Each path below is one point turned by a fixed rotation once a step. After each direction that follows a path, write how fast that rotation turns it, in degrees per step (0 if it stays still).
Each turn is a multiple of 5 degrees from 10 to 175, or 0.
Each row of a path follows its step; steps can be skipped.
Path 1:
step 0: [ 17   2  25  -1  23  27   5  -5   4 -15 -18 -17   6 -44  -7 -12   4   7
  -1   6   9  22  18 -18 -16  -6  -3  -4  -2 -23  11  -7 -23   4 -13   1
   5]
step 2: [-10  10   3  10 -20  28  22  19  15  18  23  -2  -9 -15   3  -3  18 -16
   6  12   4   8 -13   7  21 -18 -13  20  10  -5 -15  -3   3 -11 -31  20
  14]
step 4: [  5 -11 -12 -19  -4 -10 -30   8 -16  -4 -25 -25  -6   4   8  14  -1 -17
 -11  26  12  13   3 -12   8  14 -19  12   5   1  -9  -8  10 -11 -24 -22
  31]
step 5: [ -7  -4  23  -6  16   2  -3  -8  -9  13   2 -18 -13 -49   2  -5   3  -1
  10  -4   6 -12  -2 -14   0   8  18  19  -6 -32 -17 -17 -28   4   7 -17
  -2]
step 6: [ 10   2 -18 -22  11  23   5 -12  29  -1  -5 -18 -16   1  -9  -6 -19 -16
 -10 -15 -19   3   4   4 -17 -20   4  14 -35 -10  -3  19  11  23 -12  -4
  16]
step 8: [  7 -27  -3   6  -9  10  -8 -12 -18  -2  42 -15   4 -12   3 -11 -31  16
   7   5  -3   6  -2  15  26   7 -24   3 -17   7 -17   3   0  -1  10  21
  20]
step 9: [ -1  13   6   3  -4  10  -8   7   6  -6 -27 -18 -13 -13  -3  23  21  13
 -11   9   8   5 -21 -11  20   0 -26   5   4  -3   8  17  -8 -11 -11  -4
  51]
step 10: [ -8   4  18 -15   5 -14  10 -18 -21  -3 -10 -14  13 -43   7  -6  -1 -30
 -11  -7  15   0 -19   5 -22  14 -13  19 -18 -12  -7 -12   8 -14  15  -8
  -3]
step 11: [ -6 -26 -31 -11   8  31  -1  12   7   6  -8  -7 -11  -8 -11  -6  -8 -14
  -6 -14   6  21   6 -11   9 -11 -13  25 -15 -11  -2 -19   1  21 -31 -20
  -8]
[ 0  3  0  2 -6 -7 -9  1 -1 -3  8 -3  1 -2 -1 -7  1  6  2 -5 -3  2 -3  3
 -1  4 -4 -1 13  9  0  0  1 -2  1 -6 11] | 70
[ -7   1   2  -1   5  -1  -3   3   4   0   0   3   4  -8  -2   5  11   2
  -7   2  -6   0  -1   0   2  -1   3 -12   2   0  -2 -10  -2   5  -9   5
   3] | 155
[ 2 -3 -8 -1  0  3  0 14  0 10 -8 -2  1  3  2  4 -4  2 -4 -2 -5  8  5  2
 -3 -5 -1  5  5  1 -1  4  0 -4 -7  3  6] | 155
[ -1   4   1   0  -1   2   5   0   2   2   0   9 -11  -3   5   4   1   0
   0   2 -10  -4 -11   4  -2  -8   4   3  -3   2  -5   2  -4  -4   7  -4
   8] | 100
[  8  -4   0  -5 -12  -2   3   6   0  -6  -2   8   1   0   8   0  -5   4
   8   4  -1   1  -2   5   3   6  -3  -6  -2  -5   1  -3  -2   9  -5  -1
   1] | 80
Path 2:
step 0: [  8 -10  22  10  15  -5   0 -47   3   5  12  10  -6   2 -15  -1 -14  -3
  14   2   7   0  13 -12  -2   9  -5 -23 -16   7   5  -1  -1   6  16  -5
  -9]
step 1: [  7 -11  -9   5  -8  28   2   5  13  15 -11  28 -18  20 -11   3   9  17
  12  -2   9  -2  24   0  15   0   4  -7   3  -2  -6  21  -9   8   7 -17
  13]
step 3: [ -8   2  17  33   6   1   4 -13  17   2  10   2  -4 -11 -22  -1 -21  13
 -11 -19  10  -5  -2   1  -3  13  -4  -7  -7  14  16   7  -7   6  31  16
   5]
step 4: [-21  -6  -3   2 -24  12  17  -3  14  11   2  36 -16  21   8 -14  -2   7
   3   4  12   5   9 -17 -14 -15   9  -7  -8  10  -4  12 -17   5   0   9
  -4]
step 5: [ 21 -39  -1  -3  15   9  13 -30 -18  -6  14  18 -14  -6   1  -1  -4  -8
  17  -8 -11 -12   4   5   0 -12  10   8  -3  19   2   8   3   2  -3   8
   6]
step 7: [ -3   2  -6  16 -11  -5  16  -5  22  11  14  22  -1  28  15  16 -23  -7
   9   0   1   1  -2  -2 -20 -13 -18 -12   1  -4   8  22  -5  16 -10  -3
  10]
step 9: [ 14  -8   4  10   1   9  -9  14  16   7  11   7 -13  -4  -5  -8 -10   6
  -6   1   4  -5  39 -15 -20  -6  10  10 -21  14  -5  17 -19 -13  10   3
 -16]
step 10: [  5 -11  -8  22  -5   2  14 -24  -5  11  -8   3 -17   9   4  20 -26  -8
  19  -7  -5   2   4  -8   9 -18 -20  -5 -29   8 -10   5  -7   7  -5   6
   8]
step 11: [  4 -13  16  -3  14  18  11 -20  14   9   5  36  18  -1   3  10  -7  19
  11  -7  -6   8  16  10  18  13   3 -14   7  -5  -4  -5  -4  10  23   3
  -5]
[-4 -1  0 -4 12 -1  1  5 -7  3  0  4  5 -6 -7  2  4  6  1  5  4  4  3 -4
 -4  4 -6 -3 -1  0  1  5 -1 -4  7  5 10] | 135
[ -2  -2  -4   1  -2   4  -1   0   1  -8  -3  -8   3  -4   4   4 -12   4
   0  -2  -1  -4   2   4   1   7  -2   6  -7  -7  -6   8   2  -5  -3   6
   5] | 95
[ 3  8  1  4  0 -2  6 12 10 -8 -1  2 -1 -4  2  1 -3  0 -7 -3  3 -3 -6  1
 -8  4  2 -1  2  5  6 -3 -1  2  1 -5 10] | 70
[  1   6   7   9   1  -2  -3   1  -3  -3   5 -12  -4  -5  -5   0   0   1
   2  -7   3   3   5   2 -10 -10  -5  -3  -5  -4   3  -2  -1  -3   2   0
  -5] | 110
[ -2  -5  -3  -6  -5  -1   2   0   0 -10  -1  -4  -3  -1   0   3   5  -2
  12  -1  11  -2   9  -2  -1   2   4   2   7   7   5   2  -1  -7   0  -5
  -1] | 95
Path 3:
step 0: [  2  -7   9  -9   4  17  22   7   1   8   4 -12   1 -15 -13  -7   8  17
   4  -7 -24   0 -32 -30   7  -7 -11 -16 -16  20   2  -4  17 -19 -18  -2
 -40]
step 1: [ 16   8   2 -11 -33 -15  -8  15   8 -31 -16 -14   8   1 -20 -12 -21  13
  13  -8   1  22   1   4  15   6  31  15 -16  17  17 -13 -17   5  -2  -2
 -16]
step 2: [  2  -3  -8  12  -5  14 -21 -14   2  -5 -20  -9  -5  -1  23  -1 -23 -30
   6 -20  -3   6 -21 -14 -18  10  -3   9  -8   7   4  13   6  41  10 -31
  10]
step 3: [  9  -4   8  -7  -9   7  11   4 -14 -10  16   9 -21 -13 -13  -9   2  -9
  22 -24 -25 -16   5 -17 -35 -26 -21 -23  14  23  -8   6   3   0 -23   1
  -2]
step 4: [ -8   8  17 -27 -12 -17 -10  24   5 -34  -5  14  -3  12  -8   6  39  -5
  18 -16   4  -1  -5  27   6   7   9   3 -14  -2 -13 -12 -11   3 -17 -12
 -20]
step 5: [ -1  15  18 -10  -5  -4 -38   7  13  12 -36 -33   0  -1  16  11  13  11
  -1   2  -3  -7 -21 -21 -12  -2 -14  19  -2  -6  -8 -11  20   9  17 -14
   2]
step 7: [ -3   3  18 -26  17  -6 -11  -3 -18   2  16  13  -4   5 -15 -19   6 -19
   7   2   5   2  18  31   3  24   5  -3 -31  17  15   3  24  22 -13 -23
 -11]
step 8: [  1 -15   0 -36   1   3 -13  23 -20  17 -20 -13  -3  -1  26  -4 -10  30
  -7  -2 -29 -33  -9   9 -18  21  -5  -5   4   4   8 -14  -4   5   4  -8
   4]
step 10: [ 18  -2  -2 -19   3   4   0  -6  11  15  -2  -3  -9  25 -26   2  17 -24
  20  16  32   9   6  21 -12   5   0  17  16  21  -3   3  26  10  -2 -20
  28]
[  2   1  -1  -4  -4   5   4  -6   4   4  -3   0   1   7   2  -6   0  -3
  -1  -7  -9  -7   9 -11   0   2  -2  -2   4   0  -1  -4   0  -8   4   6
  -7] | 130
[ 7  3  1  1 -3 -3 -1  0 -2 -4 -8 -4  6  0  1 11  3 12 -2 -2 -4  5  1 -6
  4  8  6  2  7 -4  2 -3  1  8  2  3 -2] | 95
[ -6  -2   1  -1  -5  -2   3   1   4  -8   0  -4   0  -6   5 -10   1   6
   0   4  -1   8   4   7  -8   1   1  -6   6   5  -4   0  -3   0   6  10
  -1] | 140
[ -1  -1  -1  -1  12   4  -6  -4   3   4  -4  -6 -10  -3  -2  -7  -2   2
  -1  -4  -1   2  -9  -1   3   8  -2  -4  10  -3  -8  -4   0   1  -1  -3
   2] | 130
[11 -2  3 -4 11  5  0 -1 -3 -6 -1  5  1 -3  3 -1  9  0 -5 -1  3  0  2  0
  2  0  0  1  5 10  3 12  0 -4 -4  0 -4] | 100
Path 4:
step 0: [  2   4  -4 -10  33  11   1   6  -2  -2  12  -1   2  -8 -16 -17 -11 -32
  18 -21  -1 -14 -15   5  -3   5  -4   7 -23  -1 -24 -17  18   9  12  33
  -6]
step 2: [-28  -6  11  -5 -16 -17  -3 -12 -13   4 -13 -28 -12 -15 -16  33  -5  -1
   4   9 -13  -8  34  18  -7   0   8   8  -8 -16   0   0  15  13  20 -10
   6]
step 3: [ 12   1  -4  -4  -7   4   7  16 -13   5 -22 -20   3 -30 -29   0 -16  18
   0 -12   9  19  -1   8   5  -3  10  21  18 -27 -28  -1  25  -1   1  12
   2]
step 4: [  8   0  14  17 -13   8  -9   0  10 -14   9  18  -1 -39 -12  -7 -11  -3
  12  -1   5  24  14 -18  12 -33 -16  -2  12  -4 -22   4  -5  -4 -22 -11
  15]
step 5: [-24  -6  10  14   1 -10  -8 -29  21  -5  11 -16  -5 -24   6  -8  19 -30
  11 -17 -12  -1   8  -9  10 -19 -11  20   5 -14   2  11 -20   2  11  22
   0]
step 6: [  9 -36 -15  10  -1   0  -9  12   5   0   1 -22   6  16  -2 -18  11  -9
  20 -33 -10  -2  -6  26   0   5   1  18  13   6 -26  -2 -12 -11  12  17
  12]
step 8: [-21  -3   3 -22   3   1  -1  -6   2 -13   4 -38  16 -15   3  20   1   7
 -31 -10  15  -4  19  -4  13  11 -23  -3  -4   0   7  13  21   8  -4  26
  12]
step 10: [  1  -4   0  26 -33  -2   7 -27  35 -23 -12  26   2   0   6  -3 -13   6
 -27  -3  -8  -5   9  11 -14 -30   4  -3   3  -8  -6  -3  -1   6  -4  -2
   1]
step 11: [  6 -10 -24  -4  17   2  11 -22  15 -18  13 -18   1   0   6  10   7  19
  -9 -17   1   3 -11  -8 -21 -36  -4   4  18  -7   3  -9 -14  14  13  28
 -17]
[ -9   4  -5  -9  -4  -3  -6   9 -10   3  -5   2   3   0   3   8  -3   3
  -3  -3   0   6   1  -3   0  -3   0   2   1   0  -1  11   5  -5  -3  -2
   1] | 70
[ 1  4 -6  2  2  7 -8 -3 13 -4 -3 -2  5  0  8  4  0  6 -8 -5  1  2 -3  3
 -2  3  1  2  2  5  8 -1 -2 -3  0 -1  9] | 20
[-12   7   0   0   2  -4   2  -5   0  -2  -2  -1  -3  -2  -5   2  -3   1
  -5  -3   4 -10  -4   1   0   1  -2  -2  -5 -11   2   7  -8   4   8   6
   3] | 130
[ -4   3  -2  -7  -3   3  -6  -4  -3   9   4 -12  -3   1   7  -3   8  -3
   0   5   8  -4   4   2  -4   0   0   8   6  -5   0  -5  -1   2   1  -2
  -2] | 115
[  0   8   2   4   3  -5   6   1  -7   0   1  -1 -12   6   2  -4   0   0
  -4  -2  -2   5   0  -4  -7   7   3   6  -1   4   5   0  -4   2 -10   0
   7] | 0
Path 5:
step 1: [-22  -3 -13   2   8  -5   2   3 -29  -2  -2  -9  49   9 -17  -2  -7 -14
   2  -8  20  14   6   7  33 -12  -8  -3   6 -19 -27  -6  17   5  17  20
   2]
step 2: [ -2   7  -5 -50  18   0 -20   7  -5 -14  -3 -40  17   2  -3   4 -22   1
  -4 -15   8  -4  18  -6  16  -3   8 -16  14 -15  -7  -1  -3  33   3  11
   6]
step 3: [  4   5  11 -36  12  -1 -24  18 -25  -9 -22  -3  -2 -10 -17 -34  -4  -6
  -5   5  -3  -5   2 -28  -3  -4 -10   7  35 -25  -1   4   7 -14   7  -1
  22]
step 5: [ 14  15 -12 -14   3  22  -8  -4  12  -5   4  -9   6 -13 -29 -14 -23  16
  -9 -19  10  -6 -17 -10 -17 -24  -4 -19  -5  14   2  46   2  20   7  -1
  19]
step 6: [-11 -12 -30 -13   8  41  -5 -15 -22  -5   2  17   3  -2 -27 -32  -7  -4
  -3  11  19   3  -9  10 -10 -28 -15   3  -3 -18  -7  19  -3 -16   3 -10
  -1]
step 7: [ -9  11 -22 -21 -14   5 -14 -12  -4 -15  -7   1  37  -7  21  -7  -3  -5
  -8  -5  13  17  -5  23  12 -36  -2   3 -11  -4 -37   5 -18   5  18 -16
 -14]
step 8: [ -8  18 -17 -48 -21   5  23   1 -10 -16 -11  -5  15  -8   0  10   2  -5
   8  -7   8 -32  -9  -7  12 -10 -19  -1  12  -2 -26  19  12  17  20  15
   3]
step 10: [ 13  21   2  -8 -12 -25 -41   4   4 -37 -11 -18  30  12 -12 -18 -18   8
 -17  -2  10  11   9   0   0  10 -13  12   5   6 -20   4  12  10   1  -8
  19]
step 11: [ -7 -12 -16  -4  14 -10  -9  19 -16 -20  -1 -18  19 -22 -19 -11 -14   5
  -1   9  21  -5 -26 -12  -7  -7 -22   3   0   2   8  11  30   7  10  21
  40]
[-4  3  6 -4 -6 -6 -4 -6 -1  3 -4  7 -6 -4  1 -8  2  5 -9  4 -3  0  3 -1
  0  6  4 -7 -1  3  0  0 12  4 -5  0  6] | 60
[  0  -4  -1   1  -2   4   1  -2   1   6   5  11   4   3   2  -2   6  -1
  -6  -1   0 -12  -2   2  -7  -7  -3  -2  -2   2  -3  -1   0   9   4  -9
  -8] | 45
[-3  1 -4  2  0  1  9  2 -8  2  0  3  3 -5 -4 -5 -1  2  7  5 -3 -8 -7  0
  2  1 -2  2 11 -2  9 -1  8 -6 -2 -5  1] | 135
[-2 -2 -3  1 -3 -7 -3  1  1  2 -2 -3  7 -7 -3  6  1 -3  9  0  1 -9 -2  0
  5 -6  7 -4 -5 12  2  4  2  6 -2  8  1] | 115
[ 8 10  5  0 -4  5  3  1  1 12  2  3  2 -5  4  1  8  2  1 -8  3  0 -1 -4
  1  4  0  4  3  3 -3  4  3 -6  7 10 -1] | 85
